50 stands for zero in the data rows.
Here are some points:
array([57, 56, 45, 55, 49, 48, 57, 63])
array([49, 49, 41, 57, 51, 42, 60, 70])
array([49, 62, 51, 55, 55, 51, 46, 38])
array([58, 58, 37, 49, 33, 55, 34, 59])
array([43, 49, 58, 48, 46, 52, 50, 40])
array([40, 41, 55, 44, 62, 54, 53, 51])
array([27, 47, 54, 53, 45, 80, 31, 82])
array([52, 41, 52, 42, 65, 38, 67, 38])
array([54, 58, 55, 53, 59, 46, 51, 29])
array([48, 50, 50, 54, 53, 60, 46, 58])
array([46, 41, 42, 52, 52, 51, 59, 69])
array([46, 55, 49, 55, 47, 63, 43, 62])
Then 10 other points, each followed by its number:
array([34, 52, 54, 49, 67, 45, 58, 30]) 0
array([51, 43, 60, 43, 70, 50, 62, 31]) 1
array([73, 82, 55, 55, 27, 51, 34,  0]) 2
array([43, 34, 50, 44, 61, 46, 60, 54]) 3
array([75, 68, 44, 52, 19, 51, 21, 54]) 4
array([48, 53, 53, 54, 58, 50, 52, 44]) 5
array([55, 45, 41, 50, 56, 53, 66, 77]) 6
array([58, 58, 49, 55, 50, 50, 42, 44]) 7
array([23, 57, 48, 51, 40, 82, 35, 77]) 8
array([52, 52, 54, 50, 42, 46, 49, 43]) 9
Which three of these numbered points are nearest to each point below by angle, seen from the average point of the first points? Their numbers follow each, nearest first.
array([70, 61, 39, 51, 24, 52, 22, 61]) > 4 7 2
array([49, 53, 53, 47, 45, 45, 49, 39]) > 9 2 7
array([46, 47, 46, 51, 48, 50, 53, 69]) > 6 8 3
array([33, 32, 55, 42, 68, 55, 64, 64]) > 3 6 1
array([46, 52, 48, 53, 49, 59, 49, 60]) > 8 6 4
array([81, 73, 49, 52, 44, 39, 48,  6]) > 2 7 9
array([38, 60, 51, 60, 41, 72, 34, 85]) > 8 4 6
array([69, 67, 59, 45, 38, 42, 48,  2]) > 2 9 7
array([35, 37, 58, 39, 59, 58, 61, 67]) > 3 6 8
array([59, 72, 59, 55, 25, 40, 40, 23]) > 2 9 7
array([40, 38, 39, 57, 54, 60, 57, 97]) > 6 8 3
array([60, 62, 41, 56, 35, 54, 42, 62]) > 4 7 2
array([47, 57, 45, 59, 53, 60, 49, 51]) > 2 7 5
array([39, 32, 68, 41, 38, 65, 46, 75]) > 8 6 3
array([47, 45, 58, 43, 56, 47, 58, 41]) > 1 0 5
array([46, 54, 44, 48, 47, 64, 41, 54]) > 8 4 2
array([40, 33, 66, 40, 72, 40, 66, 30]) > 1 0 3
array([51, 55, 46, 53, 46, 60, 41, 66]) > 8 4 6
